[[156 137 113]
 [143 129 138]
 [143 135 136]
 [156 131 136]]
->
[[129 138]
 [135 136]]

[[138 144 151 118 130]
 [135 140 136 123 122]
 [145 124 141 121 126]
 [128 147 132 131 120]
 [103 112 107 145 120]]
->
[[140 136]
 [124 141]]

[[137 140 121]
 [151 142 127]
 [118 121 130]
 [128 126 129]]
->
[[142 127]
 [121 130]]

[[134 128 114 150]
 [151 124 144 134]
 [116 151 111 122]
 [108 144 110 123]]
->
[[124 144]
 [151 111]]

[[143 132 125 123 115]
 [120 124 118 137 137]
 [134 125 100 137 143]
 [119 136 145 128 124]
 [137 111 116 127 121]]
->
[[124 118]
 [125 100]]

[[ 99 144 138]
 [135 124 109]
 [139 153 145]]
->
[[124 109]
 [153 145]]

[[123 106 117 141 139]
 [124 131 118 120 130]
 [105 123 118 140 127]]
->
[[131 118]
 [123 118]]
---
[[122 119 122]
 [123 133 138]
 [123 133 120]
 [138 131 117]
 [103 132 121]]
->
[122 133 120]

[[102 141 107 141]
 [141 111 127 111]
 [111 149 106 134]
 [128 121 127 122]]
->
[102 111 106 122]

[[129 128]
 [129 133]
 [154 126]
 [141 125]]
->
[129 133]

[[106 144 125 128 144]
 [111 140 126 133 136]]
->
[106 140]

[[125 105 132]
 [136 124 115]]
->
[125 124]

[[155 128 128 129 139]
 [124 129 126 140 117]
 [108 128 131 135 110]]
->
[155 129 131]

[[151 108 108 136]
 [125 126 150 120]]
->
[151 126]

[[105 124 119]
 [147 137 144]
 [106 124 119]]
->
[105 137 119]
---
[[137 141 122 144 111 135 151]
 [115 140 145 127 130 137 108]
 [111 156 138 134 120 145 128]]
->
[[137 141 122 144 111 135 151]
 [111 156 138 134 120 145 128]
 [115 140 145 127 130 137 108]]

[[149 138 128]
 [130 127 122]
 [134 131 123]
 [141 136 125]
 [157 140 130]]
->
[[130 127 122]
 [134 131 123]
 [141 136 125]
 [149 138 128]
 [157 140 130]]

[[124 119 123 126 125 133 136 137 126 129 116 130]
 [126 121 130 126 147 123 120 125 133 123 125 132]
 [118 134 118 133 135 132 138 127 125 125 126 131]
 [128 126 136 130 131 137 123 132 112 138 127 134]
 [131 124 138 122 116 132 118 129 117 132 138 125]
 [136 111 124 123 121 132 125 121 135 118 149 114]
 [132 133 129 117 132  99 120 137 122 117 124 135]
 [133 122 128 123 117 130 138 127 125 126 121 126]]
->
[[118 134 118 133 135 132 138 127 125 125 126 131]
 [124 119 123 126 125 133 136 137 126 129 116 130]
 [136 111 124 123 121 132 125 121 135 118 149 114]
 [133 122 128 123 117 130 138 127 125 126 121 126]
 [132 133 129 117 132  99 120 137 122 117 124 135]
 [126 121 130 126 147 123 120 125 133 123 125 132]
 [128 126 136 130 131 137 123 132 112 138 127 134]
 [131 124 138 122 116 132 118 129 117 132 138 125]]

[[120 140 118 132 145]
 [120 128 121 131 120]
 [142 137 105 140 120]
 [114 132 134 119 128]
 [129 127 115 147 134]
 [132 135 101 110 150]
 [130 139 139 110 128]]
->
[[132 135 101 110 150]
 [142 137 105 140 120]
 [129 127 115 147 134]
 [120 140 118 132 145]
 [120 128 121 131 120]
 [114 132 134 119 128]
 [130 139 139 110 128]]

[[153 122 115 111 127]
 [147 124 113 106 121]]
->
[[147 124 113 106 121]
 [153 122 115 111 127]]

[[131 125 128 136 149 125 119 114 120 133]
 [131 130 130 130 146 125 120 122 122 128]
 [131 135 133 126 146 126 121 127 123 125]
 [139 125 124 128 128 135 123 136 135 129]
 [135 136 132 122 138 129 122 136 128 123]
 [131 152 141 111 142 126 122 146 125 112]
 [131 137 134 125 146 125 120 128 122 123]
 [129 141 137 122 149 124 120 129 120 121]
 [133 142 136 118 140 128 122 139 126 119]]
->
[[139 125 124 128 128 135 123 136 135 129]
 [131 125 128 136 149 125 119 114 120 133]
 [131 130 130 130 146 125 120 122 122 128]
 [135 136 132 122 138 129 122 136 128 123]
 [131 135 133 126 146 126 121 127 123 125]
 [131 137 134 125 146 125 120 128 122 123]
 [133 142 136 118 140 128 122 139 126 119]
 [129 141 137 122 149 124 120 129 120 121]
 [131 152 141 111 142 126 122 146 125 112]]

[[118 130 140 142 109 117 147 117 127 108 112]
 [143 102 146 139 127 144 137 114 143 130 129]
 [131 131 130 129 127 128 127 129 127 127 128]
 [114 115 150 109 131 144 128 145 110 121 112]
 [129 131 131 124 124 128 127 127 131 126 128]
 [128 124 124 129 125 129 129 129 126 127 131]]
->
[[128 124 124 129 125 129 129 129 126 127 131]
 [131 131 130 129 127 128 127 129 127 127 128]
 [129 131 131 124 124 128 127 127 131 126 128]
 [118 130 140 142 109 117 147 117 127 108 112]
 [143 102 146 139 127 144 137 114 143 130 129]
 [114 115 150 109 131 144 128 145 110 121 112]]
